(in the rows, 128 means zero)
These are runs of 7 systems, one row a step. Runs of the same system follow the same rule from any start.
sapo, trace 1, 9 rows:
[[129  94 158  86 123 153 101  77 204 134  65 106 124 121 136 155 128 117
  133 102 123 128]
 [105 133 197  96 137 181 124  94 190 153 118 169 142 140 134 138 122 147
  128 122 151  92]
 [ 83 135 148 111 141 154 145  32 149 140 157 124 152 121 125 142 152 166
  123  89 133  87]
 [ 73 125 153 136 119 158 121  92 177 124 130  92 138 141  98 165 161 174
   82 115  95 134]
 [ 49 149 189 130 132 139 124 141 106 126 111 152 145 143 119 158 147 163
   74  91 130 113]
 [ 95 120 156 113  94 154 131 109  64 143 150  97 138 112 101 157 138 129
   85  56 131 119]
 [ 87  93 164 121 112 146 140 168 118 163 151  73 105 155 126 155 148 124
  113  79 112 159]
 [112 130 168 120 145 124 148 157  92 190  84 109 106 143 178 157 131 122
  119  55 110 123]
 [174  86 160 112 108 153 162 130 118 157  89 122  90 112 125 182 143 109
  135  59 116 109]]
letis, trace 2 (9 x 22):
[[104 165 117 145 162 109 124 160 169 117 143 164 136 153 160  88 116 157
  132 207 151 113]
 [125 160 146 147 148 166 178 121 153 106 135 195 141  71 119 137 126 152
  126 172 139  92]
 [ 73 140 123 155 159 130 160 159 143  97 170 146 146  83 119 100 121 114
  160 181 121 187]
 [102 178  91 133 158 101 118 133 142 104 103 147 154  96 169  87 103 142
  116 190 153 107]
 [121 177 149 142 148 151 171 124  82 127 148 196 158  64 125 118 109 124
  138 138 145 108]
 [ 83 138  79 153 146  98 161 155  94  84 193 128 138  90 123  90 138 126
  143 165 145 149]
 [116 177 100 132 116 128 123 167 102 110 117 128 146  80 157 105  96 140
   67 173 164  92]
 [128 143 154 125 119 143 146 167  68 117 176 202 145 105 108 100 108 108
  138 144 181 113]
 [121 116  72 131 104 125 151 139 131  81 206 114 133  92 114  87 127 136
  125 186 176 110]]
gume, trace 3, 9 rows:
[[157  88 139  96  90 149 145 172 172 121 101 123  93 116 143 146 130 133
  101 142 181  69]
 [147  85 145  80  88 141  74 139 138 124 162 134 129 171 111  89 107  99
  138 146 185 131]
 [147 117  81 118 119 110 102  77 104 153 197  70 126 168 134  98 134 123
  147 107 128 130]
 [110 154 111 151 161 126 173 128 142 175 175  91 109 157 178 125 148 184
  118 129 116  84]
 [126 115 151 136 144 112 142 143 184 112 107 174 102 182 132 153 166 180
  123 150 144  76]
 [184 110 137 126  84 163  76 118 171 108 127 141 128 161  71 136 120 140
  105 168 129 121]
 [141 158 118 148 117 132  65 137  99 149 170 108 147 187 104 103 105 119
  117 148  98 179]
 [146 161  95 183 170  83 148 120  80 157 140 129 119 166 144 138 151 150
  145 105  71 133]
 [151 133 154 174 147 151 187 172 149 142 106 155  92 123 124 185 155 161
  121 129  86 111]]
dif, trace 4, 9 rows:
[[ 50 121 125 136 169 101 145 149 193 111 155 126 123 160 155 108 151 161
  141 172 144 132]
 [134 178 141 158 160 146 108 105 164 137 158 183 155 164 123 103 114 164
  139 193 114 124]
 [107 135 126 142 117 143 118  68 106 111 220 141 160 146  67 115 148 155
  123 129 130 129]
 [102 143  88 132 107 120 127 106 128 116 166  82 131 133 139 124 148 184
   66 141 152  64]
 [182 165 125 126  98 150 116 128  87 131 119 170 144 108 126 128 104 143
   83 150 167  60]
 [171 101  96 102  81 119 106 112  63 105 148 121 135  92  99 111 115  83
  130 108 169 121]
 [157 107  83 111 102 124 148 164 110 154 132  51  95  94 178 115 109 101
  115 118 146 118]
 [196 121 138 130 144 125 175 173 108 167  95 164  88 120 167 139 118 100
  161 114 135 102]
 [157  62 119 120 136 122 162 121 165 101 121 142 100 101 103 138 143  87
  200 127 124 160]]
letis, trace 5 (9 x 22):
[[165 112 101 130 150  76 105  59 147 103  73 155 122 154 125 147 154 141
  150 112 119  96]
 [130 147 141 150 123 169 127  85 110 152 122  94 143 100  94 168 132 124
  115  82  62 168]
 [101 134 119 148 160  64  89 143 103 144 117 110 124 214 148 119 143 136
  134 106  98 162]
 [142 133 135 135 114 122 116  83 119 118  83 145 127 145 113 173 160 172
   78  91 129  62]
 [ 80 105 177 138 113 159 125 131 105 137 172 116 137 150  70 154 149 127
  123  81  96 179]
 [ 82 113 112 115 134  84  82 112 170 124 133  90 122 206 154 113 149 165
  108 135 143 115]
 [129 136 193 113 120 185 144 103 152 166 107 146 126 131 133 174 133 160
   95  90 131  73]
 [ 70  75 161 124 149 119 162 141 158 126 166 123 108 157 114 137 167 123
  176 100 118 173]
 [ 94 117 107 105 135 109 112 103 202 118  67  71 121 120 177 135 137 150
  101 133 135 106]]
Vam, trace 6, 9 rows:
[[161 111 108 108 116 147 156  57 150 131  95  98 119  63 140 154 136 128
  126  93 127  84]
 [ 99  64 169  85  98 162 121 105 183 117 153 112 123 143  92 138 147 118
  142 107 153 139]
 [159 126 151  76 129 125  83  83 130 174  91 128 130 171 175 114 110 112
  140  87 159  86]
 [144 137 129 136 136 174 141  42 174 157 147  98 130 129 118 156 147 169
  122 109  88 105]
 [ 87  76 160 112 126 101 123 120 146 122 133 118 106 200 117 154 179 157
  126  81 142 106]
 [155 140 120 108  96 129  74 106 134 144  62  98 128 148 150 144 119 149
   63 115 140  75]
 [138 131 150 142  93 173 102  75 120 124 174 139 149 154  50 157 145 156
  101 116 108 125]
 [130  95 118 121 123  75  92 116  74 136 111  97 114 192 124 140 157 116
  130  59 113 140]
 [172 138 139 141 102 161 110 135 132 158  63  86 115 115 121 180 122 130
   79 101  75 135]]
sapo, trace 7:
[[125 102 130 104 102 165 136 134 105 144 174  82 131  80 111 112 104  71
  147 105 128 183]
 [106 134 139 131 169 138 159 170 163 174 125  93 111 119 184 114 111 108
  159 133  93 176]
 [153 151 126 137 160 134 181 127 133 146  59 144 114  53 167 153 116 115
  137 115 105 109]
 [136  72 128 102 106 146 160 124 185  85  99 127 108  60 107 149 139 107
  145 137 154 124]
 [ 87 115 136  74 127 137 105 118 195 123 113 104 138 116 171  95 107 121
  126 154 182 105]
 [137 173 125 122 126 183 143  87 155 167 163 116 141 103 159 115 107 169
   96 151 144  67]
 [ 91 120 104 161 136 129 188 107 164  98 173 115 112 114 111 152 183 192
  112 144 118  90]
 [ 69 129 105 137 116  89 106 141 131  83  79  97 134 132 132 147 155 163
   59 132 137 107]
 [126 138 153 118  73 156 109 177  79 125 143 131 138 132 110 134 115 142
   51 130 173  89]]
gume, trace 8 (9 x 22):
[[ 99 175 192 127 116 181  95 133 115 161 134 155 161 150 115 134 107 154
   75 127 129 113]
 [109 123 132 136 128  72  70 109  85 105  79 134 139 183 106 154 154 134
  102  79 112 134]
 [187 160 127 140  95 159 126 143  73 174 102 104 120 110 130 158 110 135
   70  97 106 101]
 [100 114 189 126 131 117 127 204  80 154 112 150 113 172 134 145 137 115
  122  84 131 143]
 [192  74 114 112 108 102 124 123 118 132  68 106  86 133 129 162 141  96
  144  75 121 116]
 [160 121 167  98 108 191 135 171 137 196 145  96 110 123 163 122  89  98
  133 117 132 141]
 [107  86 145  95 165  83 113 110 149 150 112 127 113 187 162 112 141 103
  187  88 137 149]
 [178 122 119 109 127 167 141  52 183 172 118  89 114 112 158 140 123 137
  137 108 111  93]
 [ 73 149 188 108 152 163 105 123 183 164 134 134 148 169 154 115 114 148
  121 141 135 132]]
dif, trace 9, 9 rows:
[[121 127 128 137 138 142 158  86 131 122  84 106 132  51 116 163 136 108
  138  87  81 161]
 [ 41 122 157 119 154 107 163 179 120 105  91 133 129  90 150 141 138 119
  118 106 140 145]
 [108 167 123 127 185  84 100 116 144 124  66 160 153 126 173  97 104 111
  162 150 119 157]
 [ 92 162 158 134 160 161 134  83 121 156 167 133 166 103 115 113 112 111
  162 110  94 183]
 [ 39 136 138 126 167 101 157  93 128 136 158 117 137 145 159 126 164 165
  132  88 140 102]
 [112 172 138 122 158 142 118  68 178 128  95 163 156 108 156 124 117 164
  116 153 145  74]
 [ 93 139 167  97 111 163 102  95 107 117 175 172 174 108  95  97 106 112
  129 132 180 125]
 [ 97 129  92  90 124 103  95  91 117 144 171  74 144 148 172  77 121 130
  123 120 172 102]
 [177 167 139 113 126 174 139  98 124 195 144 129 128 121 174 119  98 139
  120 120 145  60]]
Vam, trace 10:
[[155 166  86 128 150 122 101  72 107 140 125 116 161  88 142  89  87  93
  161 141 109 160]
 [ 86 125 158 153 168 147 176 144 147 158 170 118 120 130 129 135 143 123
  170 115  78 191]
 [105 128 144 120 165  90 169 174 127 133  66 165 104 122 187 140 136 134
  133 109 155  85]
 [114 144 109 124 118 152 134  95 174  77 116 135 152  52 116 125 122 147
   98 178 155  97]
 [ 73 120 141 100 124 125  92 115 120 113 201 137 162 155 108  79 123 114
  145 141 170 155]
 [130 176 106 126 153 118 120 119  90 198 134  86 134 139 201  99 101 124
  127 106 115 120]
 [113 136 141 163 137 169 211 145 131 142 170 122 106  97 123 162 158 172
  110 119 106  99]
 [108  75 111 104 104  84 148 166 109  79 127 137 104 123 128 129 156 125
  116 118 199  82]
 [167 133  98  95  81 165  82 117 137 128 129  86 144  88 134  98  78 100
   96 165 158 123]]
kod, trace 11:
[[114 140 124 157 139 163 135  84 146 117 194 130 154 107  73 121 133 131
  156 149  83 186]
 [ 81 108 136 146 118 118 129 157 138 135 161  79 105 191 121 152 172 175
   89 108 111 127]
 [194 150 103 172 136 113 121 130 140 122  59 147 110 135 124 168 136 156
  106 148  81 108]
 [126 117 119 151 115 130 101 151 108  86 144 137 147 111  60 123 123  93
  141 151  98 213]
 [ 81 112  90 137 143  66 123 146 105 129 128  57 111 166 163 123 153 136
  118  95 114 148]
 [161 172 116 170 161 130 168 170 120 156  73 138 108  91 169 153 114 132
  123 138  83 125]
 [ 89  90 157 132 130 119 151 163 112  77 110 168 128  85  79 149 143  92
  148 113 131 175]
 [ 82  98 111  91 131  96 102 106 155 128  71  50 123 122 171 133 137 115
  116  88 130 141]
 [137 180 164 133 164 139 114 174 144 175  70 159 134 130 180 117  84 115
  131 149 113 138]]
kod, trace 12 (9 x 22):
[[163 125 132 165 147 155 184 107 134 154 121 124 104  99 112 177 152 137
  149  95  61 138]
 [129  81 177 128 106 154 121 156 142 133 109 117 108 145  76 177 146 109
  132  89  91 185]
 [138 115 132 133 149  88  82  99 136 146  60 112 118 188 137 153 140 121
  147  82  78 160]
 [129 178 148 166 167 139 115 121 103 171 111 141 150 137 128 133 108 117
  145 117  55 190]
 [ 63 131 165 158 148 112 146 142  70 129 134 141 135 143 100 162 166 141
  116  70  95 156]
 [122 143 132 140 116 127 118 116 101 135  50  95 128 100 128 183 137 134
   75  73  90 122]
 [142 144 161 126 111 129  75 175  78 133  62 147 144 122 113 138  94  85
  104 111 115 173]
 [ 98 142 120 120 147  66  96 113  47 122 100 134 152 134 143 108 128  94
  141  74 135 150]
 [104 175 130 124 143 138 156 132  67 173 119 104 142  73 176 125 105 115
  110  87 119 123]]
zuge, trace 13:
[[ 71 110 122 125  96 116 114 205 101  84 142  95 130 112 110 119 130 114
   85 144 153 163]
 [127 150  80 138 143  70 108 180  68 125 110 106 132 119 170  89 103  90
  129 138 134 161]
 [134 153 127 172 136 138 162 180  60 128 150 148 131  78 102 134 118 101
  136 127  92 175]
 [ 85  93 132 123 150 104 188 179 116 101 113 137 109  69 141 133 142  90
  161 109 142 152]
 [153 152 116 133 151 139 153 169 147 131  64 140 120  55 177 123  90 101
  136 166 125 135]
 [116 140 163 125 137 174 137 152 155 116 154 181 152  82 108 101  96 100
  156 180 140 165]
 [107 118  87 115 153 119 167  96 162 102 172 124 139  75 148  84 123 113
  179 165 159 126]
 [105 178 107 156 150 159 172 129 156 136 161 121 136  76 155 119 119 169
  103 175 125  98]
 [ 77 140 153 106 111 149 142 149 112 109 171 161 150 103 129 103 118 143
   99 152 200  81]]
zuge, trace 14 (9 x 22):
[[132 136 141 137 114 156 121 100  88 180 190  95 130 178 110 143 146 155
  105  80 101 121]
 [126  91 148 108 120 107 141 127  88 158 124 107  96 176 148 157 162 137
  121  47 144  87]
 [203 113 144 119  98 143 107 152 115 174  71 106  93 159 143 163 119 122
  103  89 111 106]
 [162  87 178 112 114 142  92 155 143 159 119 136 107 197 106 145 124 100
  158 105 111 170]
 [182  92 109 132 156  94 124  97 153 149 119 135  98 182 136 132 149 111
  196 107  99 144]
 [166 120 143 169 154 139 159 115 177 137 115 159 100 160 106 178 165 165
  147 128  74 121]
 [131  88 157 120 130 111 117 116 188  91  90 180 111 171 103 156 163 154
  136 138 148  96]
 [171 121  94 129 114 112  67  88 187  93  91 122 129 160 107 131 130 144
  114 173 125 114]
 [ 99 138 123 159 133 118  76  95 156 100 152 127 152 190  77 128 148 166
  112 158  96 156]]

Which system made each of these runs?
trace 15:
[[ 85 146 122 122 149 112  94  71 173 138 145 106 144 188 153 113 146 182
  111 134 134  95]
 [ 88 160 132 141 127 127 103 116 129 150 150 101 139 193 139 134 147 193
   70 121 123  91]]
	Vam
trace 16:
[[103 152 134 136  99 175 157 184 105 113 166 133 142  59 116 115 105 127
   85 166 158 124]
 [129 125 106 115 119 116 152 143  57 114 192 152 139  91 124  85 113  91
  154 127 178 123]]
	Vam
trace 17:
[[160 149 133 145 149 160 120 122 168 117 144 187 147 108 105 103 102 113
  171 196 116 163]
 [103 132 105 147 194  75 135 122 140 125 144 156 128 161 155  91 137 120
  199 151 112 164]]
	Vam
trace 18 (2 x 22):
[[ 87 160 136 161 167 124 124  60 139 148 153 124 147 176 118 143 158 177
  129 105  75 135]
 [ 62 129 145 143 144  91 126 152 116 126  95 106 119 176 148 162 168 171
   82  88 116 111]]
	Vam
trace 19:
[[107 122 137 110 100 116 110 177 105 147 101  92 112 162 162 139 132 148
   59 103 162  78]
 [180 128 134 112  85 133  64 169  66 158 121 117 127 164 124 115  92  95
  101 114 146 134]]
	zuge
trace 20, 2 rows:
[[103 159 159 132 137 156  99  71 168 110 132 184 170 140  98 130 127 168
  111 157 139 100]
 [ 72 157 153 156 165 161 161 102 158 144 203 141 150 133 112 120 141 163
  147 145 105 146]]
	letis
trace 21:
[[195 122 178 135  97 180 114 167 144 144 108 174 111 161  87 157 116 131
  117 145 121 119]
 [155  85 125 139 122 139 115 120 191 100 158 140 118 164  70 124 144 123
  171 170 108 175]]
	letis
trace 22 (2 x 22):
[[159 185 157 125 150 166 113  67 137 160 123 186 160 120 139 118  99 145
  135 142 135  84]
 [ 62 128 174 141 132 145 103  82 138 112 138 139 159 152  73 154 155 150
  114  99 101 159]]
	gume
trace 23, 2 rows:
[[ 90 114 172 129 140 114 179 170 110 124 139 180 107 150 138 149 165 158
  122 104 164  72]
 [ 63  76 134 108 100 138 153 140 163  71 143 105 127  83 101 139 155 131
  108 129 164 128]]
	letis
trace 24 (2 x 22):
[[ 93 139 153 170 159 152 181 115 141 141 129 124 123 101 109 176 160 153
  128  96  61 156]
 [ 94 117 169  93 150 107 135 117 143 111  52 179 131 114 156 143 136 125
  134  95 166  87]]
	zuge
trace 25:
[[145 137 134 111 104 174 178 170 120 160 134 111 106  74 162 140 109 135
   88 126 158  72]
 [165  79 150  89  99 128 123 146 136  96  98 183 111 116 106 131 124  96
  144 130 188  95]]
	kod
trace 26, 2 rows:
[[154 167 153 124 129 128  71 163 141 147  75 170 138 183 150 119 100 142
  100 163 144 106]
 [154 116 157 139 131 155 156  81 141 109 166 205 134 129  64 147 152 141
  164 132 130 114]]
	letis
trace 27 (2 x 22):
[[111 136 135  92 139 120 130 172 132 165  81  92 115 108 213 107  94 100
  122 115 155 116]
 [155  94 139  93 135 106 165 121  99 122 101 174 108  98 147 131 127  89
  171  87 176  90]]
	letis
trace 28, 2 rows:
[[ 75 131 132 143 159  97 149  86 116 133  91 100 128 125 143 171 169 154
  114  58  89 125]
 [125 110 178 121  89 162 108 151 139 123  69 120 122 121  90 186 136 128
   78  94 114 135]]
	sapo
trace 29:
[[ 85 102 192 132 142 110 135 176 133 115 130 190 117 190 110 147 163 142
  139 115 148 128]
 [138 128 101 136 138 110  62  80 201 104 100 115 145 168 113 119 127 140
  131 174 104 155]]
	dif
trace 30:
[[150  70 129 100 109 109 156 107 101  98 137 162 109 111 104 140 155 105
  159  86 180  88]
 [154  91  98  83  99 142  95  97 177 133 103  54 121  98 145 113 104  89
  134 126 136 146]]
	Vam
trace 31 (2 x 22):
[[ 88 161 127 132 126 142 154  74  92 117 175 150 159  95 120 127 144 171
   96 116 159  66]
 [ 80 104 102 145  95 137 129 121 136  96 174  56 128 124  87 145 161 162
   79 129 110 146]]
	sapo
trace 32 (2 x 22):
[[ 87 156 113 139 115 100 112 147  29 105 166 134 156 120 112 108 129 127
   94 116 153 128]
 [116 116  94 149 111  89 173 155  53  99 140 118 107 100 120 150 163 141
   96  94 141  95]]
	gume
trace 33, 2 rows:
[[ 74 148 151 102 138 113 113 148  71 114 113 155 165  87 142 101 101  89
  126 107 166 142]
 [106 108 109 107 118 105 152  84  76 102 118 116 133  64 126 140 146 105
  130  64 154 108]]
	gume
